Here are some points:
[ 18  62 -44 -61  -8 -49 -66 -11  56]
[ 20  36 -24   6  -7   3  -3  -3  19]
[ 37  20 -14  -5 -29  62  30  16  29]
[-19 -27  13   1 -31 -19 -16 -31 -17]
[ 22 -24   2   3  46 -20  -3  24  -5]
[-16 -48  13 -35  21 -17  14   7 -18]
[ 45   2  40 -38  54  30 -27  25  43]
[ -4 -14 -10  13  10 -15  -5 -18 -10]
[ 21  -1 -13 -12   0  29   4   5  34]
[-55  33 -23  26 -44 -10   2 -17   4]
[  2 -29  21 -55  35 -53   3  12 -27]
[ 17  -7 -12   5 -23 -61 -14  27  20]
[  5  -1 -19  -9   2  13   4   3  10]
[ 11 -15  14   3  13  -5  19  33 -32]
[ 31   8  17 -10  30  -9  16  13   2]
[-21  27  56   3   7  12 -22 -50  68]
[ 29  -6  20 -13  -4  41   2   6  62]
[ 19  21  48 -47  21  14 -26 -63  33]
[-20 -18  59 -16  15 -21  -7 -58 -37]
[ 11  16  17   2   7 -37 -25 -22  19]
[-16  23 -37 -17 -27  16  22  -3 -18]
[-42 -19  -3  -5  -3  -8   1 -15 -44]
[-27 -15 -25  20 -49  -2  19  32 -20]
[-21  -2  64  12  10  20  11 -52 -32]
[-32  -2  -3 -27 -16  14  17 -28  -9]
[-23 -11  10  17  13 -33  -5 -14 -30]
[ 19 -19 -14 -11  -7  16   8  18  52]
[ 48  21   2 -18  37  45 -11  -7  28]
[  9 -27 -21  45  57   6  48  57 -83]
[ 36  11 -27 -19  18 -28  15   6 -24]
[ 28   2  62  -5  27  25 -34 -49  47]
[-59 -13 -37  70  12 -38  -4   4 -35]
[ 7 11 18 25 12 15 14 35 28]
[-15 -13   4  26 -35  16   9 -36 -29]
[-34  22 -45  29  -9 -13 -11 -15 -22]
[-39  33   8 -33 -55  -7 -45 -69  57]
[-22  47 -25   6 -35   5  11 -55 -20]
[ -1 -53  43  -2 -10  16   4  27  28]
[-13 -14  19  -8 -18  26  -5   8  28]
[-33  36 -40 -17 -12  30 -26 -59 -13]
[ 20  11  -9 -35  -8 -26   7  15   6]
[ -7  59 -17 -10 -53  68  13 -51  62]
[-19  39  50  -7 -45  23 -53 -76  63]
[56 -4 -8  7 65  1  9 77 14]
[  2 -21 -13 -26  22 -15  -1  46 -57]
[-52   6  11 -23 -38  28  16 -68 -25]
[ -6  11 -29  51 -25  76  48  15 -28]
[ 33  21  24  25  26 -42 -18  -9  26]
[-50 -22 -56  20  14  40  48  40 -64]
[ 37  18 -37 -10  18 -21 -13  37  -5]
[-18 -49 -15  46 -18 -11  37  39 -62]
[-49  -7 -24 -13  -9 -50  -7 -49 -77]
[ -6 -22 -22  33  27 -29   7  -3 -60]
[ 30 -40  26 -44  12  25  12  46  43]
[ 39   3  14   0 -28  23   8 -13  51]
[-39  34 -42  35 -79 -20   5 -24 -13]
[-46 -40 -33  10 -28 -13  31  32 -17]
[ -60  -48  -32   22   41   62   36   25 -127]
[-12 -21  -4 -50  31 -38  -1   9 -25]
[ 20  12  33 -21   4  -6  -3 -13  29]
[-15  46 -66 -12  -8 -21 -22   9 -12]
[ 18  20 -42  34  10 -65   7   7 -64]
[ 28  36 -18   1 -24 -37  -7 -15  29]
[-25 -39  14  20  73   6  -5   7 -59]
[ 49 -34  -2 -25  29  27  28  77   9]
[ 35 -11  65 -16  19 -33  -6   6  37]
[  0  14  15   9 -47 -10 -24 -28  49]
[-14 -39 -33  51 -20   1  48  18 -47]
[-79 -26 -37  10 -48 -11   3 -22 -30]
[ 18  -1 -15 -15  17  -6  -2  -1   6]
[  7 -20  44 -18   7 -13  -6 -14  30]
[ 52  31 -10 -27 -25  46  24  53  73]
[-48  15  14  -6 -67  53   1 -52  30]
[ 22  -9  90 -28  -7 -35 -38 -36  37]
[ 13 -33  57  22  33 -37   3   0 -67]
[ 21  24 -15  15 -48  19  12 -32   3]
[ -1 -20  23 -21 -13 -38   1  -1 -18]
[ 35   1 -26  -3  66 -57   0  96 -14]
[ -3   9 -21 -24  21  -9  23   3 -17]
[  1  52 -42  41 -32  22  23 -20  -2]
[-11  16  18 -52 -18   1  -2 -41  29]
[33 -2  3  4 -7 39 31  7 11]
[ -8  30  24  -2  -6  -8 -36 -54  -8]
[ -3  -5  28 -51  43 -36 -23 -10 -41]
[ 27  -6  13  -5   1 -51   1  19   0]
[-24   5  23  39 -48  28  -4  -9  40]
[ 27 -25 -36  22  21  -7  28  67 -12]
[ 11  29  -3  30   4  62  24   1 -26]
[  8  -3   1  32  13  73  23 -21 -22]
[-36 -25   5  13   8   1  13  -1 -25]
[-19  -8 -14  58  15 -27  23   4 -82]
[  3 -21 -18  -5   1 -19  19  41 -52]
[ 28 -17  71 -38  26  52  -9   8  72]
[ 26 -17  16 -32   2   5  11  31  21]
[ 32  -3   3 -33 -52   3   9   8  62]
[-12 -14  44  -1   6  47   1  -4   5]
[  0  10 -25 -19  15 -38   3  14 -43]
[ 60  62 -33 -39  26 -28  -9   1  30]
[ 14   3  50 -26  57 -45 -42 -15 -20]
[ 15 -11   2 -46   6  15 -12  38   3]
[-19 -27  -5  42 -20 -18 -31  -7  53]
[-29 -35 -21  53 -42 -26   9 -14 -69]
[-15 -10 -29 -12 -15  32  20  -7 -10]
[ 46 -18  11 -13  42  46  -1  42  74]
[ 18   4 -30 -19  20 -44  11  -7 -81]
[ 20  33  30 -46 -25 -10 -21 -60   1]
[-15   2 -45  47   6  10  32  23 -27]
[-25  -9 -26  27  -3  24  37  16 -47]
[  6  54 -36   4 -10  22  21 -24  -6]
[-10  -1  16 -18 -16  29 -10 -13  29]
[ 27   3 -43 -36  48 -49  16  60 -45]
[-36   1  19 -26 -36  33  -2 -27  30]
[-40   1  28  -8  -3  -9   4 -20 -10]
[-48 -15 -12  15 -26  -9  24  -8 -28]
[-26 -16 -22  -6 -14  -2  22  29 -37]
[ 63 -37 -23   9  85  20  29  91  -6]
[  4 -19 -19  16 -20  55  29  39  39]
[-28 -22 -28  39 -14  -9   1  -7 -52]
[  42   12  -52   29   20  -58   24   13 -102]
[-39 -22 -19  -5 -14 -10  31  26 -85]
[  0  14   5 -19   6  34 -10 -32  16]
[ 36  19  31 -26  19 -13 -35 -50  32]
[ 37  69 -28  -3 -14 -29 -20 -17  46]
[ 57  59 -45  -4  15 -42 -10  12  36]
[ 18   0 -27 -18  13   9  16  29  12]
[-70  28  -9 -15 -80   4  -4 -80 -20]
[ 18  -7  37 -28 -14 -62 -45 -29  12]
[-38  -2 -31  62 -14  31  36 -11 -61]
[ 23   2  -6  45  16  17   0   7 -38]
[  3  -5  28  -3 -39  75  12 -22  75]
40 more points follow, each with its number after it:
[-43 -10 -26 -40 -37 -47 -37 -26  42] 0
[-95  -3 -28   0 -27 -34   0 -44 -63] 1
[ -7   3 -17  -3  -7 -53 -43 -23 -52] 2
[-49  14 -38  36  13 -14 -30  -8  -9] 3
[-33   8 -27  22 -37  60  -1 -43   9] 4
[  3  17 -11  -8  -8   1  12  11 -10] 5
[ 24 -12  36   4  -3  33  11  19  29] 6
[ -7 -26   6  27 -28 -23   6  20  25] 7
[ 27 -20  -7 -12  -4 -33   3  32  -1] 8
[ 48  -4  -1 -11  -7 -25  23   5 -33] 9
[ 37 -13   1   4  35 -37  22  23 -43] 10
[ -6  30  26  -1  -2 -20 -35 -53   3] 11
[ 28  22 -19 -19 -25  54  -3   7  57] 12
[ -4 -31 -11  19 -11  55  10  21  42] 13
[ -3 -18 -31  14  36  17  21  29 -44] 14
[ 11  -4  11 -29  34  -4   6  34  21] 15
[ 74  -4 -22 -13  49  22  41  65  -2] 16
[-11  -3  65 -32  20 -10 -23 -25  40] 17
[ -7  23  15   9  13 -43 -28 -39 -40] 18
[-36  -1 -47  46   8  -1  25  28 -12] 19
[ -5  13 -15 -24 -28  13   8   9  50] 20
[-32  24  48  16  17 -21 -21 -71  14] 21
[ 44   8  13  27   3 -37  24  29 -16] 22
[-10 -28   3  -4  -3 -94 -25 -22 -70] 23
[ -5 -14   5   0   7 -18 -18 -40 -43] 24
[ 10  24  36 -19 -45 -37 -20 -52  35] 25
[ 57  21  65 -42  34 -29 -12   4  36] 26
[-23 -16 -31  36  -8  -3  -5  14   6] 27
[ -5  -9 -23 -17  11  15   0  37  12] 28
[  4 -25  -2  13 -26 -28   5  15  47] 29
[  6  34 -19  17 -19 -20   6  13  19] 30
[ 22  -9  23 -19   7  38  -5  14  65] 31
[-12 -22  -3  30  19  14  20  33 -33] 32
[-23   0  14 -40 -24  48  -9 -15  41] 33
[ 17  -6 -14 -11  12   0   2   1  -1] 34
[ 30  22  73 -31  17 -58 -28 -28   7] 35
[-47  -1   0 -29 -37  18   4 -51  -2] 36
[-18 -16 -17  30 -12 -15   1  12 -28] 37
[-28 -22  16  -4 -26  33  47  14 -47] 38
[ 30  21  22 -12 -17  30  28   7  15] 39
Which of these numbered points is nearest to each point below, ignoring the 3 directions in which the first points spread most? Its number follows each.
[ -6  34 -29   1 -15  48 -31  -8  78] > 3
[ 18 -17   8   2 -28   3   1  21 100] > 29
[  3 -32 -13  18  -3  38  13  28  23] > 13
[-19 -15  -7 -24  12 -11   5   9   7] > 1
[ -5   1 -44  27   5  18  -2  -7 -26] > 4
[ -2   2  26   0  34 -15  -5   6 -21] > 32
[  5  -7 -51  37  16  46  13  11 -30] > 4
[ 17   9  -1  15  12  11  52  23 -66] > 39
[  9  14  -6  14 -10  -9   7 -27  -5] > 10
[-19 -41 -42  20 -23 -36  24  31 -47] > 8
[ -1  12  30 -11 -40   8   0 -59  21] > 10
[ 55 -13  75 -27  17  16 -16  18  62] > 6
[ 66  19  34 -72 -31 -24 -28 -24  89] > 8
[  6 -25 -19  18  25  26  15   1 -59] > 24
[ -9 -12   8  -9  -2  11  -3  -2  -4] > 31
[-22  14  11  16  -7   2 -30 -38  -9] > 11
[ 42 -33  31 -35  13  21  29  66   7] > 38
[ 35   2  12 -28 -40   5  11 -18  14] > 9
[ 29  -9  12 -14 -25 -18 -12  23 117] > 29
[ 28 -50  16  -2  11  43  53  76 -25] > 38
[-16  -4 -35 -24   0  19  -3  19 -10] > 28
[-17  25 -14  -2 -30 -16 -53 -62   1] > 2
[ 58  32 -36   8  25   9  25  77  40] > 30
[-22 -10 -27 -38 -37  -6 -19   4  63] > 0
[-87  -4  35  14 -35 -15   7 -56 -48] > 17
[ 72  16  32  10 -12 -26  10  16  33] > 22
[ 13 -19   8 -49  27 -43  -7  -9 -23] > 36
[ -2 -20  -6 -25   3  13   1   0  49] > 1
[45 -2 -6 13 54  8 12 66  9] > 11
[-13  -2  -6   4  35  17   8  12 -34] > 14
[ 30  43  68 -24 -39  -3 -57 -63 127] > 37
[-27   1  -2 -35 -13 -16   1 -30 -12] > 36
[-3 15 29 29 40 33 14  3 31] > 21
[ -2  36  10  -2 -57  80 -35 -61 101] > 4
[ 50 -41  15  -7  41  16  14  34 -54] > 24
[ -9 -22  17 -13 -26 -41 -17 -32 -20] > 23
[ 47 -12  -1   0  15 -11  26  58   7] > 25
[ 16   0   8  36 -10  14   9  35  29] > 37
[ 55  71 -27 -21   6 -67 -26 -10  51] > 30
[-23   3  21 -36 -29  59  -3  -8  45] > 33
[ 19   6  15  -3  18   3  25  19 -14] > 26
[-39  36  -5  -7 -25  14 -62 -45 114] > 3
[-24   4  34 -37 -36 -75 -48 -46  32] > 8
[ 24 -34  36 -31  -5   6  20  42  10] > 38
[-22  18 -18  14  26 -18 -41 -50 -45] > 4
[ -8  29  -1 -11 -17 -28 -10 -12 -25] > 5
[ 66   6  -6 -14  32  44  33  37   9] > 16
[-30   5 -25  23 -40 -38 -56 -34  25] > 27
[ 31  -3 -57  20  28  47  12  34 -10] > 4
[-13   6  10 -41   2   2  18 -31 -22] > 36
[-16  -5  13 -19  41 -73  -6   9 -52] > 15
[ 19   4  24 -21 -56 -26   4 -38 -10] > 9
[31 -4  8 53 -4  2 28 44 10] > 22
[-39 -32  17  -2  31 -14 -44 -51  25] > 13
[-25   9  40 -40   3 -55 -30 -28  19] > 15
[-89  12 -31  64 -27  19 -17 -37 -16] > 3
[-26   5 -35  32   2  15  18  23  33] > 19
[-24  -7   4 -57 -54 -55 -33 -18  83] > 0
[ 28   1  33 -22 -10 -51  -4 -10  11] > 25
[ 34   5  -7  15 -31  52  41  63  29] > 25
[ 32  -4 -32   0  11  41 -22  13  55] > 4
[ 22   6  -2 -18  38  37   1  31  21] > 14
[ 42 -31  -7  10  22  30  15  54 -14] > 24
[ -6 -19  -2 -52  56   0 -27  19 -28] > 33
[-19  20  -9  13 -21  47 -15 -34  41] > 4
[-10  19  26   5 -10 -10  15 -27 -28] > 26
[-28  15  39  36  24  20   3 -30   9] > 21
[-30 -29 -17  25 -18  13   5   7  -3] > 13
[-27 -10  -2  48  -4 -60  -6  13 -75] > 37
[ -7  38 -16  -5 -35  -2  -6 -72 -45] > 16
[ 20 -13  26  -8  50 -10  -6  32 -27] > 32
[ 11  -9  81 -11 -15 -24 -14 -35  46] > 6
[-15   5  70 -19 -27 -25 -36 -46  14] > 6
[-37  -5 -36  49   8 -11  32  17 -63] > 11
[-61 -15  17  16 -14  15  27 -14 -49] > 17
[ 11  29 -19 -52 -32   3 -38 -27  43] > 12
[ -8  21  21  11 -11  25 -16 -42  12] > 11
[ -5  35   9 -20 -35   6 -13 -13  22] > 5
[ -3   5  13  16 -48 -34  -4 -26  -9] > 25
[ 42  29 -39 -10  -3  48  22  -3 -18] > 16
[  1 -31  19  30 -39  37  31  39  45] > 7
[-18  18  15 -16  27 -59 -40 -52  42] > 19
[-53   5 -20  33 -35 -32  17 -43 -83] > 10
[ 25 -26  65   8  14  17   1   7   1] > 6
[ 71 -28  53 -15  53  -5   4  51  14] > 6
[ -5   4  41 -32 -24  27   0 -36   7] > 38
[-15 -41 -35  68   1   5  25  52 -61] > 37
[  6 -26   5  23  24  -7  10  42 -21] > 32
[ 70  14 -22 -16  36  57  36  47 -18] > 16
[  4   9  18  -3  53 -45 -56   1  26] > 3
[-32 -18 -25  23  -7  13  43  27 -36] > 15
[ -6 -21  23  -7 -77  31  61   1 -10] > 38
[ 55  25   4 -34   9  32   8  -3  -1] > 16
[ 76  16  -7 -39  46  60  29  39  25] > 16
[ -4  10 -14  10  11   7   8  60  41] > 19
[ -3 -24  19  33 -35 -11  16  20   4] > 7
[ -4   8 -20  -8  -6  14  16  11 -23] > 5
[  2 -17  27  25 -32 -52   3  12   1] > 7
[-14  32  40  -5 -39 -12 -41 -65  60] > 37
[  4   0  29 -17 -76  13   5 -60  19] > 9
[23  8 20 22 55 64 21 35 54] > 21
[ -3  15   8 -10  35 -13 -19 -25  54] > 19
[ -3   1  -6   1  33  11  12  -4 -29] > 14
[-47  -2  41 -35 -21  -7  -5 -53 -23] > 38
[-62   7  16 -10 -59  56  29 -68 -20] > 38
[-17   1  -7  23  18 -29   3   8 -51] > 11
[-52 -11 -32  62 -12  22  42   8 -54] > 32
[-33  -7  25  20  -4 -24   4 -23  10] > 32
[-17   8  19 -45  16 -49 -35 -52  18] > 1
[  5  29 -20 -10   1 -43 -56 -38  -7] > 2
[-41   6 -17  13  10  51  33  28  14] > 15
[ 10  -3   9  21 -21  -9  11 -27  -9] > 10
[-11  18  -4 -32 -73  -6 -20 -54  48] > 8
[  1  13 -18 -24 -26  34  12  19  60] > 20
[-15  -2  10 -29  19 -22 -11 -26   9] > 15
[-18  14  43  26  16  29   3 -26  33] > 21
[ 78  -4  13 -37   9 -40 -22  61 127] > 29
[ 24  39   7  44 -10 -14 -42 -43 -11] > 18
[-12  -1 -12  -5 -11   5  19  20  -5] > 15
[-33 -28  11  -4 -25  96  44 -12  -4] > 38
[-33  23   0 -25 -35  -4 -28 -41  32] > 28
[ 38 -39  10 -12  83 -31  11  23 -69] > 24
[-25 -13 -51   0  -9 -20  24  22 -36] > 20
[-81 -14 -11  24 -44  40  15 -46 -29] > 31
[ 27  63 -23   6 -26   4  -7 -20  65] > 30
[43 -5 -6 33 23  8 12 69 23] > 37
[-18 -35 -23  11   3  30  32  16  -8] > 31
[-10  -4 -34   6  -4  56  16  38   5] > 28
[-21 -43 -23  58   3 -63  25  47 -65] > 7
[ 40 -10 -55 -20  48 -49  -8  50 -65] > 12
[-35  29 -33  14 -24   0 -18 -22  22] > 19
[ 38  22  36 -29  -5 -32 -18 -36  36] > 10
[-16   9  -1  14 -51 -23  29 -15 -43] > 25
[ -7   2 -10  11 -30  14 -29 -26  64] > 27
[ -3 -26   9   7   8 -88 -19 -16 -80] > 23
[  3  31  23   1  25 -31  14 -19 -47] > 26
[ 25  17  71 -26  24 -72 -20 -29  -7] > 35
[ 67  27 -21 -44  21 -23 -24  28  47] > 12
[-10  50 -34   9 -30  45  28 -32  -5] > 16
[-29   7  26  26 -33  14   6 -31  41] > 32
[  4 -41  28 -29 -13  38  15  22  27] > 38
[-14   1 -21  18 -13 -33 -31 -27  19] > 27
[ 37 -27  -6   6  -3  16  19  61  89] > 29
[-91 -31  40  16 -42 -29  -6 -80 -32] > 17
[-62  20 -34  52 -30  48  -4 -32 -17] > 11
[-24  12  40  29  25  11   1 -29  16] > 21
[-50 -44  12  31  23   2  22  -5 -47] > 17
[ -6  23  21  -7 -19  16  -3 -29   3] > 26
[  4  10  -2  -7  53 -24 -18  -9  38] > 19
[ 54   5  -7   8 -13  21  33  77  17] > 25
[-12  36   9  23   9 -53 -11 -43 -82] > 18
[  3 -22  28  31   3 -31  45  43 -54] > 35
[ 52  16  72 -70 -18 -65 -52 -20 110] > 8
[-47 -26  -6 -11  23  64   3   8 -51] > 33
[ 21   6 -27 -13   9 -24 -31  10 -19] > 2
[-30  -7 -21  38 -33 -17   8  18 -33] > 37
[ 36  33 -68  14 -21   2  13  74  32] > 30
[  4   8   8 -29 -10 -21 -28 -36  26] > 34
[-10 -15  -9 -15 -23   1  12  26 -23] > 8
[ -3  30 -55  27 -47   0  16  21  10] > 30
[ -1  15  45   5  33  -5  -9 -26  45] > 21
[-17 -16 -47   7   1  24  33   6 -60] > 34
[ 31  15 -71 -20 -15 -44   3  21 -32] > 12
[-16  -5  16  71 -41  -8  32   0 -27] > 22
[-23 -31   9   6 -36 -19  -7 -29 -34] > 23
[ 50  -6  22  24  16 -53   2  30 -16] > 22
[-32  -9 -42 -20  32 -38   6  23 -39] > 1
[  1  45  23 -41 -31 -39 -38 -34  24] > 5
[ -6 -12 -49 -11  19  17  11  42 -37] > 28
[ -5  13 -22  16 -11  46  26  29 -31] > 5
[  0 -24  -4   9  63 -69 -21  19 -97] > 11
[ 22  37 -24 -20 -10 -23 -10 -41 -38] > 16
[  3 -23  23  42  86 -36   3  27 -71] > 21
[-22  34 -18   6  33  -5 -36 -42  14] > 3
[ 17  -5  78 -17  -6 -24 -20 -28  52] > 6
[-20  25   2 -63 -37 -22 -29 -33  53] > 20
[-10 -15   1 -11 -35  45 -14   0  83] > 13
[-12 -10 -40  -1  -6  31  30   3 -36] > 34
[  9  40  -6 -19   8  40   1  31  35] > 5
[-45  -3 -25  16 -79  34   0 -20  35] > 8
[-48 -10 -27 -18 -44  11  21 -31 -40] > 36
[ 26   6  15   5  19  38   4 -24   5] > 24
[ 22 -14   2   0  -2 -64 -35  22  35] > 29
[-10 -11  11 -41  -3 -18 -24   8 -21] > 33
[ -19   -7   29   54  -14 -102   -4  -32 -104] > 22
[-16  39 -21   0  -8 -21 -49 -33  35] > 3
[-32  -7 -19 -30  21 -40  -1  -2 -57] > 1
[ 73  12   9 -24  41 -13   6  20  17] > 16
[ 12  28 -54  11  45 -29 -21  29  -9] > 3
[-33  -3 -36  15 -20   2  27 -11 -36] > 34
[ 23  -1  -1   9   2  31  41  11 -13] > 10
[ 53 -12 -41 -17  47  10   3  79 -23] > 12
[-10  -8  14 -11 -25  54  -1   7  50] > 31
[  6 -14 -22 -18  23  38  17  39  17] > 1
[-11 -13   3  10  44 -51  -8  17   0] > 19
[-26 -46 -19  74 -20  23  55  58 -18] > 7
[ 16  32  34 -31 -16  29 -17 -22  50] > 5
[ 10  -7   0  -9 -19 -45   3  19 -26] > 8
[ 20  -8  -6  17  35  26  53  40 -55] > 26
[-58   4  52   1 -17  39 -12 -48   2] > 17
[ -9  36 -28 -26  30 -42 -24 -35  30] > 19
[-38 -19   3 -15 -22  11  -8   0 -53] > 33
[-10  49  11  18 -18  11 -11 -15  61] > 19
[  6  26 -18  -6   3 -46 -51 -34 -10] > 2
[ -9  19  34   4 -52  50  30 -35   6] > 26
[ 47  -5 -15 -23  13   5 -20  34  61] > 2
[ 45 -20   6 -23  -9 -48  53  41 -42] > 9
[ 14 -11  23 -17  53 -68 -40   6 -42] > 32
[ 20 -25 -40  24  23   4  14  50 -38] > 2
[  1  31  -6   9 -54 -22 -10 -70 -17] > 9
[  7 -44  28 -31   6 -10   5  17 -12] > 38
[ -7 -14  -7 -22  33 -69 -30  -4 -23] > 28
[ 25  -6  82 -25 -18  15 -15 -20 101] > 6
[ -3  -5 -12  18  17  62  68   5 -83] > 39
[ 25   5 -10  39  39 -55   1  15 -77] > 18
[-54  14 -19  25 -62  14  -5 -36 -35] > 2
[-23   9 -12  12 -16  -4   1  -2  28] > 19
[-30 -24 -57 -13  -7 -16   1  24  -2] > 0
[-55 -32  30  19  34  14 -15 -38 -41] > 17
[-16  -2 -19 -14  -6 -72   2  35 -15] > 20
[-15  19  -9 -28 -55  52   5 -13  83] > 20
[ 29 -12   8   1   5 -16  34  30 -30] > 39
[-14 -22 -14 -16  34   9  35   9 -31] > 36
[-41  33 -61  49 -39 -43   2 -19 -35] > 30
[-69  -4  23  -9 -36  50   4 -67  29] > 17
[-15  11   7  49 -53  44   8   7  26] > 37
[ 31  13  16  -9 -34 -41  18   5  15] > 25
[ 18 -24  24  -8  -7 -18 -18  -2  -3] > 23
[ 14 -19 -33 -31   8 -28  -3  26  16] > 20
[  2  -1   9  25 -52  18  15   0   7] > 25
[ 44  15  38  -6  50  87  11  35 120] > 21
[ 20   4 -12 -20  10 -13 -13  -9  12] > 34
[-26 -37  -5  49 -31 -13  28  14  -6] > 7
[ -5  14   7 -21 -25  -9  -3 -38  24] > 34
[ 10   6   6  -4 -40 -91 -36  -8  29] > 29
[ 10  -9  25  47  -8 -39  16   7 -44] > 22
[  1   9  10  11 -19 -32   7 -26 -37] > 10
[  5  11 -97  77  32  15  30  53 -17] > 3
[-11 -43   9 -28  27 -35  17   9 -42] > 36
[  8 -12  45  12  61  -8 -12   5  12] > 21
[ 18  -2  41 -57 -26  68 -19  -1  96] > 33
[  8   0  14  17 -29  34   8  -4  56] > 37
[ 33   9 -17   3  36   6 -32  56 121] > 3
[-28 -20 -42   6  -8  78  29  32 -17] > 33
[ 74  41  25 -47  29  11 -56   6  94] > 2
[  5  -2 -42 -29  20 -37  21  41 -42] > 20
[ 15  23   2 -11 -11   1 -19 -20  54] > 34
[  7  19   8 -13 -21  32  16 -33 -41] > 39
[-38   0   8 -25  72 -57 -52 -33  -5] > 3
[  9  41 -55  11 -38 -43  -5  20  13] > 30
[-38 -27 -16  44 -26  40  41  13 -62] > 6
[-41  -8  -5 -29 -57 -27 -33 -49  31] > 0
[ 22  -6  20 -17  13 -33   1  -1  -3] > 10
[ 16  46 -19 -26  39  -4 -21  36  41] > 3
[ 36 -19   5  19  37  62  34  71  63] > 32
[29 -5 23 -9 -6  1 14  0 20] > 10
[-34  15 -16  17 -42  13  -6 -29 -25] > 2
[ 10   8 -41 -14  30  -1 -18  12  50] > 3
[-32  25   3   6 -32  20 -29 -59  37] > 4
[ 26  -4 -24  53  34  25  17  30 -58] > 18
[-13   0   3   2  10  27  -9 -58 -60] > 24
[-30   9 -27  37  13 -13  -3 -18 -65] > 11
[ 20 -10  -4  19  -7 -39   3  14 -14] > 25
[ 12  -1 -57  35  15  29  41  39 -76] > 16
[-48 -23  -9  -1 -51  71  41  20 -26] > 38
[ 51  -2   2 -36  50  -8   4  26 -32] > 16
[  5 -15 -14  -7  36  75  31  29  21] > 14
[ 46 -29   5 -46  50  -8   6  21 -10] > 36
[ 23  16  66 -20   4   0  -5 -20  32] > 35
[ 31  66 -20  -6 -26 -30 -21 -33  50] > 30
[ -8  35  62   9 -39 -37 -51 -87  72] > 37
[ -80  -17   -2   -5  -41  -63    0  -31 -113] > 38
[ -9   6   9  12 -20 -13  14   4  -9] > 25
[ 18   2   1   0 -54   4 -11  20  91] > 29
[29  0 44 11 16 64 36 25 12] > 35
[ 14 -36  -3  13 -20  94  61  87  25] > 38
[20 -4  0 15 -3  6  8 12 32] > 37
[   3  -14    8    9    5 -112  -12    5   -3] > 29
[ -1 -10 -33  18  20 -59 -27  26  -7] > 27
[-14 -35   7  -5  18   2  15 -18 -65] > 24
[-23  34 -50  21 -58 -36   2  -4 -16] > 30
[ 24   3 -54   8  44  46  18  66  26] > 3
[ 55  16  20 -28 -21 -39 -26  15  62] > 8
[ -2   3  10  23 -68  33  28  24  16] > 25
[ 38  -9  14 -40 -25 -74  30  14 -23] > 9
[-50  -2   2   0 -30  44  13 -71 -68] > 24
[ 37   0  16 -15  -5 -20   5  26  42] > 25
[-37 -20  27  59  12  46  19  -5   0] > 21
[ 21  -8 -19 -54  -7 -34 -21   8  61] > 0
[ 32  54 -40  14   2 -42  -8  -3   2] > 30
[ -3  40   0  13 -40  18   2  -4  59] > 30
[-11  10  12  21  -2   3 -22 -19   4] > 11
[  0   2   1  -9  49  -6  -2  15 -40] > 14
[ 42  -6  26  -5  50 -10  11  40 -33] > 26
[ -1  -7  94 -49  15 -44 -50 -48  32] > 17
[-32  -1 -26 -13 -48 -69 -33 -26   4] > 0
[  7  35  44 -49   7 -51 -39 -49  -2] > 5
[ 87  61 -49 -18  56 -95 -16  39   8] > 30
[-25 -28 -13   9 -26  19  31  26 -58] > 38
[-27  26  -9 -13 -64  -6  -2 -48   8] > 5
[ 45  61 -44   4  15 -75 -11  -2 -11] > 30
[ 47   7  46  13 -21 -16  -4  14  45] > 22
[ -8 -50  -6  20  21  55  63  17 -83] > 38
[-13  -5   0 -35  30 -53 -14  13 -53] > 15
[-19 -41   8  -4  61 -30 -38 -22   5] > 13
[-19  39 -51  27 -34 -51 -15 -17  12] > 30
[-10 -17  25 -16 -68 -35  45 -25 -39] > 9
[  20   50  -51   -3    6 -110  -39   -2   23] > 30
